Each named move below is a turn or a mirror, shown by a few rows before and after it. Which moves, in which order, take the first row of each later pair to the second? The first pair is answered.
Z292:
[  6 -22 -14   4  12   8  -4  -2  -7] => [ 11 -22 -13  -1   5  -4   3  -1 -16]
[-5 11 -8  3 -3 -1  2  8  7] => [-5 12 -8  1 -4 -5  5  9  6]
[ 10  -7  -2  -5   5   6  -3  -2 -20] => [  8  -7  -3  -1   9  13  -8  -3 -14]
[-7  4 -8 -3 -2  1  9  2 18] => [-4  4 -8 -7 -6 -6 13  2 12]
Z677:
[ -1  11  23  -5  -2   7   4  -2 -19] => [  1  -7  24   1  -2  -3   8   1 -19]
[ 13  24  -3   1  15  -4 -10 -19 -10] => [ 18  -9   2  11  16 -22  -2 -14  -9]
[ -4 -21  -4  -8  -6  23   6   3  -8] => [ -6 -12  -5 -11  -7  27   4   2  -9]
Z481:
[  9   2   2   1  22   8  -3 -10  -2] => [  8   6   7  -1  18  10  -1 -11  -5]
[ -2 -14 -11  15   4   5   4  -1   5] => [  2 -14  -8   9   1  11   7  -2 -10]
[  3 -16   6  17  16   7  -4   0   2] => [  6 -15   8  13  14  10  -2   0  -7]

Each pair is two moves apart.
[ 0  3  4 -2  2 14 -3  1 -6] => [-3 11 11  1 -5  1  1  3  0] : Z292, Z481
[ 8 -9  3  3  5  7 -1 -3  3] => [ 9 -5  7 -1 -1  3  4 -3 -5] : Z481, Z292
[  1  -4 -12  -9   1   7  -2   0  -6] => [-6 13  7  0 -5  5 -1  1  2] : Z481, Z481
[  7   4  -2  -2   5 -10   2  -3  -9] => [ 4 -4 -3  7 14 -1 -4 -3  1] : Z292, Z677
[  2 -13   0   8   7  -1   0   5  -4] => [  0   7   3   1   4  12  -4   2 -10] : Z481, Z677
[  5  20  -9 -11  -1  -6  -4  -4 -10] => [  2  22  -9  -5   1 -12  -6  -4   2] : Z481, Z481
[  4   8 -22   1  21   6 -15  -7   1] => [ 14 -22  -9   3  17  -4  -1  -4 -17] : Z481, Z677
[  0 -23  14  11   6  27   1   2 -13] => [-11 -10  21  24   7  16  -3   4  12] : Z481, Z481
[-3  9 -7  7  8 13 -7 -3  6] => [  7   5  -8  -8  -5  -6   5  -3 -16] : Z481, Z292
[  6   2 -13   5  12  -8  -4   5  11] => [  8  13 -13  -3   6 -10  -2   5   5] : Z292, Z677
[  8  16 -17  -6   5   0  -5  -6 -14] => [ 1 28 -4  3  1 -4 -6 -5 -2] : Z481, Z481
[ 10 -21  -4   2  -1 -27  10   0  -8] => [ 11 -27  -7   4  15  14  -1  -4 -14] : Z292, Z481
[ -3   1  16   6 -11  -3   6   8   4] => [-6  1  0  6 -4 -4 -1  6 19] : Z677, Z481
[ -7   3 -16  -8   0   5   0  12   4] => [ -4  -7 -16  -8  -3  -5   5  14   0] : Z292, Z677
[  5 -11 -11  -3  -2  -7   1   3   0] => [ -1   1 -13  -2   3   8  -6   0   5] : Z292, Z677
[ 11   1   0  -7   0  -8   5  -4 -22] => [  4 -12   0  10  17  10  -6  -3  -4] : Z292, Z677
[-1  2 15 13  5  7 -1  0 -2] => [  5  -2   7   5  -3 -15   7   1  -5] : Z481, Z292
[ 4  0  7 -5  0 -4  9  0 -2] => [ 0  6  4 -2  6  8  3 -2  4] : Z677, Z292
[ -4  11  -4  -9  -3   2   1  -4 -10] => [-8 12 -7 -2  1 -5 -2 -3  7] : Z481, Z481
[ 14   8 -23  -3  11  -5 -13 -12  -2] => [ 14  13 -13  -4  10  10 -14 -12 -12] : Z481, Z292
[ 10   1 -11   3  15  -7  -4  -6  -2] => [11  3 -6  3 16  3 -6 -7 -9] : Z481, Z292
[ 11   8   2  -8  -4   8  -3  -2 -18] => [-1 15  1  8  1 -5 -9  0 16] : Z481, Z481
[-9 -5  5 -2 -3 33 -2 -3 -2] => [ -2   2  13 -11 -23   1  13   1 -14] : Z481, Z292
[-4  5 -8 -1  7 15 -6  3 -4] => [ -1 -16   1   7   5   2   2   6  -6] : Z481, Z677
[  3  10  -4 -12  -5  -5   2  -3  -9] => [  0 -17  -4   6   6  -3  -1   0   5] : Z292, Z677
[  0  10  -1  -4   2  21 -11  -5 -11] => [  1 -22  11  14   3  -6  -1   2   0] : Z481, Z677
[ 10  -1   4  -2  -2 -12   1   0 -18] => [  3  19   8   2  -3 -12  -3  -1  -4] : Z677, Z481
[  3 -18  -5 -11  -6   5   6  -1 -12] => [ -3 -10  -7  -6   2  23  -3  -2  -3] : Z292, Z677
[-13   4  22   8   1  19   2   1   9] => [-11 -19  10  13   8   8   3   3  17] : Z677, Z481
[  1  20   4  -9  -9  15   0  -2 -13] => [ -5  26   6  -3 -13  -2   1   0   3] : Z481, Z292
[-12  -6  -5  -9 -12  25   2   6   3] => [ -8 -12  -4 -15 -20   9  10   7  -8] : Z292, Z677
[  1   2   2  -6   0   9   0   2 -15] => [-3 -6 13  6 -2 -4  5  4 -4] : Z481, Z677
[  9   7  -8 -12   1  12   0  -6 -20] => [  6 -13  15   8  -5 -13  11   1 -11] : Z481, Z677
[  6   3  -6   2   6 -13   0  -1   3] => [ 9 -2 -9 -3  9 -2 -2 -3 -4] : Z292, Z481
[  6  22  -4   0 -11  -7   2   0  -6] => [  6   2  -7  10  -6 -22   3   3   6] : Z481, Z677
[-2  1 -2 -7  0  4 -1  0 -2] => [-3 -7  3 -2 -1 -2  2  1  0] : Z481, Z677
[  4  -8 -14   4  15   7 -11  -4   1] => [  8   7 -13 -11   2  -4  -4  -5 -13] : Z292, Z677
[  1  10  -1 -10  -8   2   8   2  -3] => [  1 -14   1   5   1  -1   8   6   6] : Z292, Z677
[ -9   5  16  -5 -20  10   6   7  -1] => [-12 -10  12   6 -15  -3   5  11  16] : Z677, Z481
[  0  -5 -17 -14  17   5  -8  -3   9] => [  6 -12 -14 -18   9 -12   2  -1   0] : Z677, Z292
[ 2 23 -7 -1 -5 -2  4 -2  1] => [  5 -10  -4  12   0 -15  10   3   6] : Z292, Z677
[ -8 -17  -4  -8 -11  -7   7   6  -8] => [-14   7  -8 -11  -7  15  -4   2  -2] : Z677, Z292
[ -3  -9   7  12   9 -13  -9   0   7] => [  6 -15   6   0   6  -3  -5  -2 -18] : Z481, Z481
[  6   3 -10   1   7 -11  -1  -5   2] => [  5   1 -10   2  11   3  -6  -6   0] : Z481, Z292
[ -6   1   4  -3   4   6 -10   0   1] => [-5  4  7 -6 -2 -8 -6  2  1] : Z292, Z481
[ -2 -12  -3   5  12  14  -6   1  11] => [ 0 -3 11  1  4 21  0  0 -7] : Z481, Z481
[-2  1 -2 -2  5 11 -5 -4 -2] => [-5  5  3  0  3 10 -5 -4  2] : Z481, Z481
[-9  2  9 -1 -2  2  2  8  5] => [ -5 -10  -5  -5   4   3   0   8   4] : Z481, Z481
[ -4 -15   2  -2  -4   6   0   1  -6] => [-9 -2  9 -1 -8 11 -2  0 -6] : Z481, Z677
[ -8  17  -9   0  -3  -2   1 -16   3] => [ -7 -10  -7  13   5  -9   2 -13  10] : Z677, Z292
[  2 -11   2   9  13  18  -5  -6   5] => [  9  13   3 -14  -6   3   4  -8 -15] : Z292, Z677
[-6  1 10 15  1  3 -3  0 15] => [ -2  19   8   0 -11  -6   3   0   1] : Z292, Z677
[-14   7   1   2   2  12  -5  -3  17] => [  1  -5  -9 -16  -9 -11   7  -2  -6] : Z481, Z292
[ -1  22  11  -6 -12  -2  -6   8   6] => [ -2  -1  -3   2  -3 -16  -7  11  23] : Z481, Z677
[ 1 -9 -4  2 13  3 -5  0 -1] => [ 1  3 -1 -2  9 10 -7 -3 -8] : Z677, Z481
[  4   1   2  -6  -8 -14   8   2 -11] => [-6 10 -3  3  7 15 -8 -1  5] : Z677, Z292
[  6   9  11  -4   3  11   1  -5 -17] => [ 0 -3 20 12  3 -8  5  1  3] : Z481, Z677
[-2 -9  0 17  9  5 -3  1  8] => [  4 -10   5   7   5  13   2  -1 -11] : Z481, Z481
[  4   6  -2   4  19  16 -10  -6  -9] => [  8  -9  12   8  14   8  -1  -3 -17] : Z677, Z481
[ 5 10  4  0 -9 -5  6 -2  2] => [ 3  1 -6  4  4  5 -2 -2 12] : Z292, Z481
[  6  16  -2  -1   4 -23   1  -2  -1] => [  1  10 -11   7  19  -7  -9  -4  11] : Z481, Z292
[ -4 -16  11   7   1  15   4  -1  -4] => [ -8 -12  12  13   1  11   2  -1   9] : Z481, Z481
[ -2  -7   1   7  -2 -14   5   7   8] => [  1 -17  -9   3   4  -3   3   6   1] : Z292, Z481
[-5 -5  9 16  4 -3 -2  1 15] => [ -2  -4 -12   6  11   5 -10  -3  15] : Z677, Z481
[  0  -2   2 -11  12 -16   4   1   5] => [  2  -9  -2 -12  17  -3   0  -1  -1] : Z292, Z481
[-4 17 -8 -1 -1  7 -9  1 14] => [  4 -17 -15   1   5  -5  -4   5  11] : Z481, Z677
[-3  8  9  2  5 14 -1 -6 -5] => [-4 -8  9 12  8  0  0 -1  7] : Z481, Z677
[  8 -20 -13  -2   3  -3   2   1  -5] => [  6   6 -16 -14  -2   7  -3  -2 -10] : Z677, Z292
[  0  -3 -10  -9   0 -18  -2   4  10] => [ -1  -8 -13  -6  10   7 -10   1  10] : Z481, Z292
[-4 -6 19 12 -8  6  4  9 -6] => [ -4   8  19   6 -11   8   3   7 -10] : Z677, Z292
[  3 -21   3  15   5 -11  -6   2  11] => [  5  21   1 -11 -13 -12  -3  -2  -7] : Z677, Z292
[  5 -14  -4   3   4   6   1   1 -10] => [-3  2 16 11 -2  2  2  3  0] : Z481, Z481
[-9 -9  2  6 -7 -2  0  8 17] => [  1 -18  -4  -7  -9   7   3   6  -9] : Z481, Z481
[-1 14  7  6  7  3 -2 -4  4] => [  3 -11   2  10  10  -7   2  -3   2] : Z677, Z481
[ -5 -11  11  15   2  14   0   4   9] => [  1 -19   4   9   4  18   1   3   0] : Z481, Z481
[ -5  -6  11   2 -12  -7   9   5   6] => [ -7 -10   1   6  -4  -5   4   5  15] : Z481, Z292
[-6 -6  1  3  1  0 -1  2 14] => [  2 -13  -6  -6  -2  -4   3   2   1] : Z481, Z292
[ 16 -10 -16   0   2 -19   2  -8  -3] => [  6  -5  -7  12  15  18 -10 -11   3] : Z481, Z292
[ -3   6  18   1 -10  13   4   1 -10] => [ -6  10  15   4 -13 -10   7   4   3] : Z481, Z292
[ -7   3  12   1 -24   8   9  10   2] => [ -6 -14 -15   2 -10   0   2  10  19] : Z481, Z481
[  8 -22  10  -3   1   4   5  -5 -22] => [ -8  -4  25  16  -1 -10   1  -1  11] : Z481, Z481
[ -2  19   1 -12 -25 -36  14   4  -3] => [  2   0 -25 -15 -13 -39   9   3   4] : Z481, Z481
[-1 -9  2  1 -2 -4  1  6 18] => [  1   9   1 -11 -11  -7   4   4   9] : Z677, Z292
[-16  12  -1 -10 -10  17   2   0  -4] => [-16 -19   1   7  -6  -7   9   5  10] : Z481, Z677
[ 0 -3  0 -6 -9 -5  4  5  0] => [-6  4 -2 -4 -4  9 -4  4  8] : Z677, Z292
[-8 -9 17 10 -6  8  5  7  6] => [ -7 -11  11  11  -8  -6   7   8  12] : Z292, Z481
[-8  0 20 12  0 -5 -2  5  8] => [ -4  11  19   2  -7 -10   1   4   0] : Z677, Z292
[  0  -3  -9  14  25   2 -10  -6   6] => [  9   4   3  -1   2 -23   6  -4 -17] : Z292, Z481
[  5   2 -16  -9  -1   5  -2  -7 -13] => [  5   2   5  -4 -10   0   6  -3 -19] : Z677, Z481
[-4 -6 11 14  9  3  0  6 -4] => [-7  4  3 12 12  8 -5  5  4] : Z677, Z481
[ 0  6  1 11 10 14 -9 -2 15] => [ 8 -4 -5  0 10 23 -6 -4 -6] : Z481, Z481
